The rows of R fall into a few groups, which share some directions, and each row is roughly a mix of its group's hidden directions.
R, 111 rows:
[[  1 -32  -5  -3  23  -4  -9   0  -1 -11   8  20  -2  21  -9   5  14  17
   15]
 [ -3 -29  13  16 -13  14 -21  13  -8  -7 -15  17  -7  -2   2  18 -10   1
  -14]
 [  9 -22  -1 -25  24  25 -12   0   0   3  23  -1  -2  -3   6   6 -11  15
   10]
 [  2   3 -22  -6   4  -5  10 -22  24  17  21 -11 -27  -9   4  12   4   3
    1]
 [ -9 -15  28  -9  10  -3  13  -4  13 -25  -8  24  -5   9  13  11 -10   5
    9]
 [-13  -1   6  -3  23   1  29  -4  -2 -10 -10  23 -21 -15  10  13 -16  -2
   -4]
 [  5 -16 -18  15  -5 -22  -5 -13  -4  -3 -24   7  12 -12 -23  -9  16  -1
   15]
 [-13 -16  14   5  17   3   0  17 -11 -23 -14  31   0  20  -3   3   1  10
    0]
 [ -3 -22 -17  -9  26  13  -9   4   7  -9   7  15   1   4 -16   3   8  29
   14]
 [  5  15  26 -15   0  -4  16 -15  19  -3  25   0 -12  -5  12  16 -13  -4
   11]
 [ 16   5 -21  -4   5   4 -15  -4  -6  30  23 -23 -10  -6 -14   4  11  -4
    5]
 [  6 -32 -31   0  22   8  -2   5  -9   7   4 -14   9  10   7 -14  11  10
   -3]
 [-15 -12   7  -5   2   9   6   8  30 -21  -5   6   2  25  17   1   4  23
   -4]
 [ -1 -11 -16   6   6   7 -13  15 -14  -2 -32   0  23  -7 -20 -17  11   6
    5]
 [ 13  19   0  11 -20  -9  -7  -4 -14  22  -7 -20   0 -19 -11  -1   2 -26
   -2]
 [ -2  16  20  -6 -13 -11  20 -12  15  -2  16  -6 -12   9  30   6 -11 -12
  -10]
 [  9 -11  -3   7 -31   2 -39   0   0   0  15  -3  17   8  -9  -3   3   9
   -2]
 [ -3 -10  -1  18 -28  -7  -6  -9   3  11 -15  -1 -23  -7  12  15  -5 -17
  -23]
 [-14 -19  12   6 -15   5  -6   5  12 -29 -10  22  14  11  13  -2 -10  17
   -9]
 [ -4 -14  -8  21 -12   7   9   6  18   9 -28 -19 -13  -5  14  10   8  -7
  -18]
 [-11 -27 -17  -7  17  -9   6 -18  12 -13   6  27 -14   6   3   5   0  18
    3]
 [  4  16  10  -1 -16 -35   0 -26   8   3   6   8 -13   5 -10   5  11 -14
   14]
 [  4 -22 -33  10   0   9 -16   6   5  14 -17 -19   5  -3 -11  -6  19   9
   -3]
 [ -6 -13 -16  -8   6  27  -8   3  21   0  24  -1  -9   1   9  10  -8  27
  -11]
 [ -6   3 -14  -2  -7  22 -13   1  -3  20   8  -2 -26 -19   6  14 -17  -2
  -25]
 [  0 -45 -14   1   4  -5 -14 -13 -10  -2   7  17 -11   4  12   5  -6   3
   -9]
 [-10 -11  -7  -6  21  24  11   3  16  -9  12  14 -14 -12   4  17 -15  24
   -3]
 [ 13  22  -1  10 -10  -2  -1   0   6  25  -5 -25 -15 -15 -16  13  14 -18
    6]
 [  0 -43   0   6 -10 -17  -7 -18   0 -15 -16  19   5  -3   6   0  -4   0
    3]
 [  6 -29 -22  19  -7  -1 -10  -6 -11  19  -7  -7 -19 -13   3  11   1 -11
  -17]
 [  4   3   7  -4  10 -19  14 -17   6  -1  37   9 -20  17   7  13   2  -1
    7]
 [ 10  18  -7 -15  -5  -9 -18 -15  -9  24  32  -7 -17   4  -7   3   3 -10
    4]
 [  5 -25 -11  10 -24  -7 -17 -19  -1   7  20   4 -13  -4  13  11 -12  -3
  -18]
 [ -8  31  17  -6 -12   9   0  -3  11   6   9   8 -25 -16   0  20 -17  -5
   -8]
 [ -3  24   1 -14  -9  -1  -6 -15   6  17  26   1 -31  -5   4  15 -10  -7
   -8]
 [  8  29  16  -4 -19 -20  -9  -5 -18   5   2  -6  15   2 -10 -16   2 -21
    8]
 [ -7  10   5   1 -15   2  -2 -13   3   7   8  14 -31 -19   8  21 -21  -8
  -17]
 [ -4 -25 -12   7 -27  13 -22  -7   8   0 -16   3   2 -21   4   4 -13   6
  -15]
 [ -1  -2  -1 -10  23  10  15  13  13 -17  -9  -7  28   7  -3 -16   9  19
   18]
 [-14  20  12   0  -3  12   7   2   0  -2  11  19 -25 -12   8  19 -24  -1
  -19]
 [  2 -16 -21   3 -14  20 -26   9 -12  12 -12 -15  14 -13   2 -12  -7   2
  -17]
 [ -4 -30 -21  -7  13  17  -5  -5  -8   6  15   6 -13  -6  19   4 -17   9
  -19]
 [-14  15  12 -10   8 -14   9  -5  13 -24 -11  27   6   9 -15  -5   6  13
   19]
 [ -7  32   4 -15  -4  -8  20  -4   0  10  -3 -17  -5   6  23 -14  -5 -19
  -13]
 [ 11  22  -2   7  11 -26  14  -5 -13   8   2  -8   4   3 -21  -8  21 -15
   20]
 [ -3   2   5  20 -29  -4   4   6   8   4 -32 -19   4  -1  12  -3   4 -17
  -17]
 [  7   3  -4  28 -15 -32   7  -7 -19   8   3  -2  -5  10  -2  -2  13 -23
   -8]
 [ -2  32  23  21 -14  11  11  21  -3   1  -4  -7  -4  -8  -2  13  -6 -11
  -13]
 [  1  -8 -15  15   0 -35   5 -10 -22  -3  -2  10   6  18  -5 -18  17 -10
   -1]
 [ -6   3  19  -7  -7 -19 -10 -16  -3  -6  13  33 -24   9  -4  16  -6  -5
    4]
 [-11 -10   9  16 -29   7  -6  -1   6 -12 -12  14  -3 -16  12  10 -22   0
  -23]
 [  4 -39 -15  14 -11  -7 -26  -3 -18   6 -12   7  -2   5  -1   0   6  -5
  -10]
 [ -3  12  -6 -19  14 -11   9 -18 -17  15  20   9 -28  -3  10   2 -12 -15
   -8]
 [ -5  11   9   9  -7   9  -5  23 -17  -1 -40  -3  15 -10 -11 -10   1 -11
   -5]
 [  1  -2   7 -27   2  21   6   1  15   1   3 -23  10  -1  32 -11 -17   3
   -5]
 [ -6  21  -8 -12  12  11  18  -3  37   1   5 -10  -9 -10  -6   8   5  17
   12]
 [ 16 -12  22   0  -8   2  -6  -1  31  -4  -8 -16   9   0  -7  14  14   3
   27]
 [-10  -4   0 -17  25  -3  11  -8  14  -3  15  16 -30  19   8  14   4  11
    5]
 [-16  -3  20   1  -1 -12  21  -5  23 -26 -11  22  -5  15  13   6  -2   7
    2]
 [ 16   7   3  20   1  -7  24   5  19   4   3 -32   9   3  -1   4  21  -5
   12]
 [ -9  -3  -9  17 -12   6 -15  21 -21  -1 -32   0  16   1  -6 -15   4  -3
  -17]
 [-14 -20  16  -1  -8  -1   6  -4  13 -21   0  20  -7  16  28   7 -14   6
  -15]
 [ -1 -16  19  -9 -11 -13  14 -25  25 -14  -1   7  -5  -4  24   9 -13  -3
    5]
 [  8  -7 -19  -5   3  15  -5   1 -20  22  17 -21  -4  -8  18  -7 -13  -9
  -20]
 [-12 -19   0  -6  -1  28 -15   8  10  -7  11  12 -10   3  15  12 -17  20
  -18]
 [  8   3  26  27 -20 -16  -2  10  -1  -8 -18  -1  11  10 -13   7  16 -13
    9]
 [  9  19  23  -4   2 -24  26 -14   3  -7  21  -2   4  10   8  -1   0 -13
   15]
 [ 16  18  -1  -1  16  -1   4   7 -14   8   0 -14  19 -14 -28  -9  11  -6
   25]
 [ 10  10  13  -9   3  22   2  15  22   0  -9 -29  20  -7  -5  -2   7   8
   18]
 [  7   9  17 -12  13  27  15  15  20  -5   6 -23  16  -6   9   2  -6  10
   11]
 [ -3  38  26 -17   2 -10  16  -2  -2 -11   9   4  12   4   0 -10  -6  -7
   14]
 [ -3 -35 -21   1  -3  -7 -18 -19  -4   7   5  16 -23  -1   5  10  -3   2
  -11]
 [ 11  24   1 -15   1  -8 -14 -13 -17  17  30   3 -10  -8 -17   3  -6 -10
   10]
 [  8 -13   3  -7  12  17  -2  19 -19  -5  -5 -16  34   6   9 -22  -4   2
    2]
 [-12 -22  18   7 -18  -8   2  -6   8 -21 -19  22  -4   4  20   7 -13  -2
  -12]
 [ -3 -12 -23   4   8  21 -23  23 -22   6  -7  -3  13   6  -9 -13   5  12
  -12]
 [  9   7 -14  -6  28  -3   2  10 -24  11  18 -11   8  21  -9 -15  17  -1
    8]
 [ -5  13  -3 -13  36  -2  37   2   2   4 -10  -9 -10   3  11  -6   6  -6
    5]
 [  4  30  25  -3 -14 -13  12 -14  13   4  16  -1 -16  -5   1  17  -6 -14
    8]
 [  9 -31  -1   6  14 -20  21 -16  -3 -11  21   6   1  15  18   1   2  -1
    5]
 [-18  -4   9  -2   0  14  11   3  34 -14  -4  11 -18   6  16  17  -7  17
  -10]
 [ 11 -19  13   3  11  27   8  20  17  -9  -7 -21  20  -1   7   5   1  13
   10]
 [ -2 -11   7  -6  -3  12  -4  10  -4  -8 -43  -6  25 -14   1 -16  -5  -3
    4]
 [ -3  36  -3  15 -18 -10  -1   4 -20  17   0  -6  -9  -5  -7  -3   0 -20
  -18]
 [ -5 -23 -15  20   0   0 -22  13 -26  -4 -12  20   3   8 -15  -2   7   5
  -10]
 [ -1  25 -10  27  -8   3  13  13 -12  17   4 -16 -11  -8   1   5   1 -14
  -24]
 [  3  28  -2 -25  20 -10   9  -9  -4  17  23  -7 -16  10  -1  -3   7  -8
   11]
 [ -4 -37   6   8  -7  -3 -17  -8   0 -10  -3  28 -17   2   4  19  -8   4
   -6]
 [ 13  -6  18  38 -12 -15  18   5   0  -2   3  -9  -3   7   5  18   9 -16
   -4]
 [  5  14  10  19  -4  -4  17   3   1   9 -29  -9 -11 -26 -12  14   5 -20
    4]
 [  6  -3   8  15  -3 -31   7  -9 -23   1  18  11 -10  23   7   3   6 -19
   -5]
 [ -4 -25 -19   2   8  13  -4  -8  -7   5  14  15 -21 -19   7  14 -20   7
  -17]
 [-12 -10   6   8   2  -3  24   9   4 -17 -35   0  14   9  21 -14   0  -3
   -9]
 [ -6 -17  -5 -12  25   5   3  -3  17 -16  14  20  -6  13  -4   8   4  27
   14]
 [ -2  29  32   1   1   4  20  13  16 -17  -6  -1  13   2  -6   3   2   3
   16]
 [  2 -16 -19 -16  21  -3  -8 -10   0  13  26   1 -21  23   6   3  11   7
    1]
 [ -1   2 -22   0   5  31 -24  22 -13  14   8 -10   2  -2  -9  -4   0  13
  -15]
 [ -3 -13  17  23 -28 -13  -8   2  14  -8 -29   5  -2  10   0  10  12  -7
   -3]
 [  6 -20  -9  23  -5  21 -12  23   3   6 -23 -20  10  -4  -7   4  13   5
   -7]
 [  2 -25   4   2  -1   0 -12 -13   1  -4  26  24 -22   1   4  24 -12   7
   -3]
 [  2   7  22   3 -15 -27  21 -23  17  -8 -11   5  -5  -9   6   8  -2 -16
   11]
 [ -1  34  10   8  -4   1   7  22 -22  10  -9 -15   5   9   1 -11   4 -20
  -13]
 [  7   5   7   0   4 -31  -2 -15 -24  12   0  13 -19   3 -12   5   8 -26
   10]
 [-17  17  17   7   1 -12  22  12   4 -19 -26   9   7  20   7 -10   9  -3
   -3]
 [  1   7  28   7  -3 -28  21 -11   2 -13 -17  14  -2  -3  -4   7   3 -17
   17]
 [ -2   4   3  15 -22   3 -10  14 -20   5 -32  -9  13  -9   1 -11  -4 -17
  -17]
 [ -8 -14 -14  -9  19  23   7   4  -7 -13  13  12  10 -13  11  -7 -23  21
  -10]
 [ -9  -1  16  -7  13 -11  21  -2   8 -17  17  14  -9  32  22   3   0   5
   -2]
 [-14 -19  19  11  -8  -6   4   3  12 -28 -22  25   2  13   8   6  -2   7
   -3]
 [  9   5 -15 -16  30   3   6   3  -2   5   5 -15  16   1 -16 -15  17  10
   25]
 [  1  14 -29  12 -12  12 -18   7   0  18  -4 -14   2 -20 -24  -3   8   6
   -7]]
Here is one row from each group, named. Which group is each of the other rows in?
[ 11   3   2   0 -16  12 -14  -6   3  13 -14 -11   0 -41 -15  10 -11  -9
   7]  T
[ 11   6  -8  -9  15  13   9  13   1   5   0 -32  29   2   2 -22   8   4
  10]  H
[-12  -4   4  -7 -14 -10  -5 -15 -18  -6   9  25 -10   0  21  -3 -26  -9
 -22]  S

[ -9  30  23 -15   6   4  17   6   2 -21   1  11  20  -4  -1 -11 -14   7
  10]  S
[ 13   3 -13 -13   4   7 -25  -3  -5  14  38  -7   3   4 -17  -1   5  12
  11]  S
[ -7   3   2  14 -31   4  -8  10  -7   2 -27  -9   9  -6  13 -10  -9 -13
 -26]  T
[ -8 -23   4   9   2  18  -4   7  18 -21  -2  22  -1  -8  -6  19  -9  26
   1]  S
[ -2  23 -15   2  -8  16 -14  18  -1  17 -20 -23   8 -10 -17 -11  11   0
  -6]  H
[  2  -1  27 -15  13 -12  21 -13  12 -12  18   9 -11  12  17  12  -7  -3
  13]  T
[  8  13 -19 -14  27  10   1   7   1  10   7 -17  11  -3 -20 -10  15  12
  21]  T
[ 10  10  12   1  15  -9   4   2 -22  -8  -5  13  18 -14 -29  -4   1  -6
  26]  S
[-10 -13  10  12 -24 -15   6 -12  16 -18 -34  14   5 -10   6   1  -4  -4
  -2]  T
[ -2   2   9  10   8 -16   8  13 -23 -10 -31   6  17  13  -9 -17  14 -12
   7]  T
[ -5 -29  -6   0  -8  20 -24  -2   9  -4   6  16 -11 -12   3  17 -16  17
 -12]  T
